Here is a table of points, one per row:
[ 1.1  0.2  1.   2.4 -0.4  0.4 -1.4  0.5 -0.8 -0.2 -0.3  2.   1.6 -1.7
  0.5 -0.1  0.  -0.4  1.9 -0.6 -0.4  0.   0.2 -0.7]
[ 0.   0.5 -0.8  0.  -0.5  0.4  0.2  1.4 -1.3  0.1  1.2 -0.4 -0.1  0.9
  0.2 -0.1 -1.3 -1.2 -2.7  0.3  1.4 -0.4  0.7  0.3]
[ 0.3  0.3  1.8 -0.5 -1.1 -0.4  1.   1.7 -1.7 -1.5  1.1 -0.6  0.9 -0.6
 -1.7 -0.7  0.9 -0.5  0.8 -1.   0.5  0.8  1.4 -0.4]
[ 0.5  0.3  0.3 -0.9 -0.9 -1.5  1.1 -0.7 -1.1 -0.4 -1.2 -0.7  0.6 -0.3
 -0.3  0.   1.  -0.1  0.7  0.  -0.3  0.8 -0.5 -0.7]
[-0.2 -1.1  0.2 -0.8  0.5 -0.8 -1.2 -0.1  0.5  0.3  1.   1.4  1.3 -0.9
  0.2  0.5  0.3 -0.2  0.2 -0.7 -2.1 -1.6 -0.2 -0.1]
[-0.9 -0.8 -1.6 -1.1  1.3 -1.2  0.1 -3.2  1.8  0.6 -0.3  0.  -1.7  0.
 -0.1  3.3  0.6  1.1 -1.3  2.2 -0.1  0.  -1.9  2.2]
[-0.3 -1.  -0.8 -0.4 -0.4  0.  -1.8 -1.6 -0.8  0.2  0.   0.4  0.3 -0.5
 -0.3  1.2  0.6  1.1  0.  -0.5 -0.3 -0.3 -0.8  0.9]
[ 2.8 -1.1  0.1 -0.8  0.5  0.1 -1.2 -1.1  0.1  0.7  0.6 -0.2  0.6 -0.2
  1.2 -0.4  0.  -0.2  0.   1.4 -0.2  0.8  0.3 -0.4]
[-0.6 -0.9  2.2  0.7 -0.9 -0.7 -0.6 -1.   1.5  1.6 -1.   1.   3.5 -0.5
  3.2  0.3  2.  -2.3  1.1 -1.  -1.2  0.6  0.1  1. ]
[-1.1  0.1 -1.2 -1.4  0.8 -0.1 -0.6 -0.3  1.2  0.   1.3 -1.8  0.8  0.
 -0.7 -1.4  0.8  0.3 -2.4 -0.3  0.3 -1.6  0.2 -0.2]
[-0.6  1.  -0.9  0.7  0.6 -2.1  0.5  0.3 -1.5  0.8 -2.7 -1.7 -1.7 -0.5
 -0.5 -0.1  0.8  0.5 -0.6 -3.3  0.2  0.   0.8 -0.8]
[-0.1 -0.7 -0.1 -1.   0.  -0.6 -0.5 -0.3  0.9  0.1  0.1 -0.5 -0.1  1.1
  0.6  2.   0.4  0.4 -1.7  1.  -1.4 -1.8 -1.1  0.4]
[ 2.4  0.4  0.8  1.5  1.  -0.4 -0.3  1.1 -2.4  1.   0.1  0.1 -0.3 -0.1
  0.8 -1.2 -0.6 -0.1  1.2 -0.5 -0.7  0.8  0.2 -0.5]
[-1.   0.5 -0.4 -1.  -0.4  0.7 -0.6 -1.5 -0.8 -1.3  1.2  0.  -0.7  0.7
 -0.7  0.4 -0.2  0.   0.6  0.1  0.7  1.9 -0.9 -0.9]
[-1.1 -1.4 -0.1  0.6  0.1 -0.6 -1.  -0.4  0.4  0.   0.2  1.5  0.2  0.7
  0.9 -0.8 -0.1 -2.7  1.6 -1.2  0.5  1.   0.4 -0.3]
[ 0.3  0.  -1.6 -0.9 -0.1  0.8  0.8  1.5  1.1 -0.3  0.5 -0.9 -0.4  1.2
 -1.3 -0.3 -1.4  0.5  0.2 -0.5  0.   0.3  0.9  0.6]
[ 0.1 -2.   1.4 -0.4  0.5  1.7 -1.8 -1.1  0.8  0.9  0.3  0.5  0.6 -0.3
  0.2 -2.1 -1.3 -0.2  0.1 -0.2 -0.1  0.9  0.   1.1]
[-0.8 -1.2 -0.2  0.1  0.4 -0.7  2.1 -1.2  1.9  0.8  0.6 -1.  -0.7  0.1
  1.9  1.   0.   1.6 -1.3  0.6 -0.6 -2.   0.4  4.3]
[ 0.5 -0.5  0.7 -0.5  0.   0.9 -0.2 -0.7 -0.4  1.2 -0.3  0.   0.9 -0.4
 -0.2  1.2  0.6  1.4 -0.5 -0.1 -0.3 -1.5 -0.2  0.7]
[-0.7 -0.2 -0.3 -1.1 -1.2 -0.3  1.  -0.1  0.8  0.4  0.6 -0.2 -1.4 -1.3
 -0.8  0.2 -1.1 -0.3  0.   0.   0.9  1.3 -0.1  0.8]
[ 1.3  0.5  1.9  0.4  0.9  0.3  0.3 -1.5  1.4  0.8  0.5  0.4  1.2 -0.9
  0.2 -0.8  0.3 -0.5 -0.1  0.9  0.8 -0.7  0.8  0.6]
[ 0.2  0.2 -1.4  0.3 -1.1 -0.3 -0.9  1.7  0.2 -1.3  0.1  0.   0.3  0.5
 -0.5  0.  -1.1  0.9  1.  -1.1  0.   0.6  0.3  0.4]
[ 1.3  1.5  1.5 -1.1  0.   2.4  2.1  2.4 -1.3  0.7  0.1  1.1 -1.  -1.1
  2.1  0.  -1.1  1.4  0.5  0.2  1.5  1.5 -0.4 -0.6]
[ 1.2 -0.7  1.4  0.6  0.   0.4  0.9  2.2 -1.7  0.9  0.7  0.3 -0.8 -0.4
  0.8 -0.8 -0.1 -0.5  0.1 -1.5  1.3  1.1  0.5 -1.7]
[-0.8  0.9 -0.7  0.5  0.1 -1.3  0.2  1.5  1.7 -0.9 -0.1 -0.9 -1.1  0.1
 -0.5 -0.5 -1.8  0.  -1.5 -0.8  0.2  0.5 -0.2 -1. ]
[-2.4  2.8 -1.2  0.4  0.7  0.8  0.2 -1.4 -0.5  0.1 -0.5 -1.5 -1.4 -0.3
 -1.   0.1  1.8  0.8  1.8 -0.7  1.  -0.1  0.6  1.2]
[-0.4 -1.2  0.6  0.3 -0.4  0.6  1.3  0.8  0.1  0.3 -0.2  1.1  2.1 -1.3
  0.4  0.9 -0.7 -2.1  0.9 -0.1 -1.   2.4  0.9  1.8]
[ 1.   2.3  0.5  2.7 -1.4 -1.8  3.6  1.8 -2.7 -1.6 -1.6 -1.7 -2.3  1.7
  1.9  0.6  0.9  1.1 -1.5 -3.   0.8 -0.8  2.6 -0.1]
[-0.9  1.5  0.6 -0.5 -0.8 -1.1 -0.2  1.4  0.2 -0.2  0.1 -0.2 -0.3  0.7
 -2.2 -1.   0.3  0.3  0.9 -0.7 -0.5  1.3  1.2 -1.2]
[-1.7  0.7 -0.4  0.  -0.3 -2.  -0.4  0.   0.8 -0.7  1.1  0.7 -2.3  1.8
 -0.6  1.  -0.5  0.3 -0.6  0.3 -0.1 -0.1 -0.3 -0.1]
[ 1.   1.8  0.1 -0.3 -0.8 -1.  -0.4  1.3 -1.4 -1.   2.5  0.7  0.2  0.
  0.6 -0.2  1.  -0.3  0.4 -0.2  0.7 -0.9 -0.5 -1.4]
[-0.6 -0.8 -0.7 -1.5  1.4  2.1 -0.7 -0.2  1.4 -0.8  0.7  0.3  1.  -0.2
  0.5  1.2 -1.2  0.1  0.7  1.  -0.5 -0.9  1.7  0.2]
[-0.3  0.1  0.7  2.2  0.3 -0.6 -2.3 -1.7 -1.2  0.5 -0.2  0.3  0.8  0.
 -0.4  0.8 -0.3 -0.5  0.  -0.7  0.6  1.3  0.5 -0.4]
[-0.3 -0.5 -0.1  1.1 -1.3  0.8 -1.   0.9  0.7 -0.7 -0.1  0.6  1.3 -0.1
  0.9 -0.2  0.3 -0.6 -0.3  0.7 -1.7  0.9 -0.7  1.3]
[-0.7  1.4 -0.7 -1.4 -1.4 -1.3  0.9  1.  -0.4 -1.6  0.6  0.5 -1.1 -0.3
 -0.3 -0.7 -0.8 -0.3 -1.4  0.3  0.4  0.9 -0.7 -0.2]
[-0.3 -1.2 -0.6 -0.1  0.5  0.4  0.7 -0.6  0.3 -0.5  0.3 -0.5  0.5 -0.1
 -0.7 -0.7  1.   0.1  0.2 -0.3  0.5 -2.1  0.4  0.1]
There is one direction along which these points spread out most. Take the direction at right angles to it along which they spread out most. Then take the direction at right angles to both along which they spread out most. Go by this last direction. For each point below, how far along it does it lie, from 0 to 99? 50 is the average, and the first point above lies past it. One standard deviation of the points above along it is 16.
[-0.2 -0.2  0.1  0.1  0.2 -0.6 -0.1 -1.8  0.4  0.1 -1.2 -1.4 -0.3  1.3
 -0.1  0.3  0.7  1.1  0.3 -0.1 -1.1 -1.1  0.8 -0.9] 65
[ 0.5 -2.   1.2 -0.6  0.4  0.9 -1.5  0.1  0.6  0.5  0.3  1.1  0.5 -0.9
  0.3 -0.3 -0.2 -0.6 -0.7  0.9 -0.6  1.1 -1.  -1.4] 34
[-0.5 -1.2  1.2  0.1  0.5  0.8 -1.5 -1.4 -1.8 -0.5 -0.5  0.8  0.3 -1.1
 -0.1 -1.2  1.  -0.6  1.1  0.8 -1.   0.4 -0.1 -0.6] 48
[-0.8  0.4  0.2  0.8 -1.6  1.4  0.9  0.5  0.5 -0.7  0.6 -1.2 -1.   0.3
 -0.3  1.4 -0.2  0.5 -0.7 -1.   0.8  1.4 -0.4 -0.2] 44
[ 0.8 -1.7  0.4 -0.9  2.2  0.8  0.2 -3.1  0.6  0.6 -0.2  1.3  1.6 -1.
  0.   0.1 -0.4 -1.1  0.2 -0.5 -0.1 -0.2  1.1 -0.1] 55
[ 0.9  1.1  2.1  0.3  0.7 -1.6  0.4 -0.1 -0.4 -0.5 -0.5  0.  -0.5 -0.4
  0.2 -1.5  0.3 -0.5  0.2  0.1  0.   0.8  0.1 -1.3] 53
[ 0.8 -1.2  0.1  1.1 -0.1 -0.9 -0.8  0.4  0.8  0.8 -0.7  2.2  0.8 -0.9
  1.7 -0.9 -0.5  0.1  0.9 -0.3 -0.2  0.5 -2.7 -0.4] 53
[ 1.3  0.6  0.5 -0.1  0.8  1.   0.7 -0.5  2.4  1.9  0.8 -0.4 -0.4 -0.4
 -0.1 -0.5 -0.3 -0.4  0.3  0.9  0.2 -1.2 -0.7  0.9] 49
[ 0.1  1.1 -0.2  2.3  0.2  0.3  0.6  0.  -0.7  1.1  1.1  0.  -0.5  0.1
 -0.9 -1.6 -1.5 -0.6 -1.6 -0.2 -0.1  1.  -1.7 -0.4] 40
[-0.2 -0.5  0.4  0.2 -0.5  1.   1.2 -0.2  0.3 -0.9 -0.1 -0.2 -0.6  1.3
 -1.1 -0.7 -0.8 -0.6 -1.3  0.3  0.8  0.1 -1.2 -1.5] 34
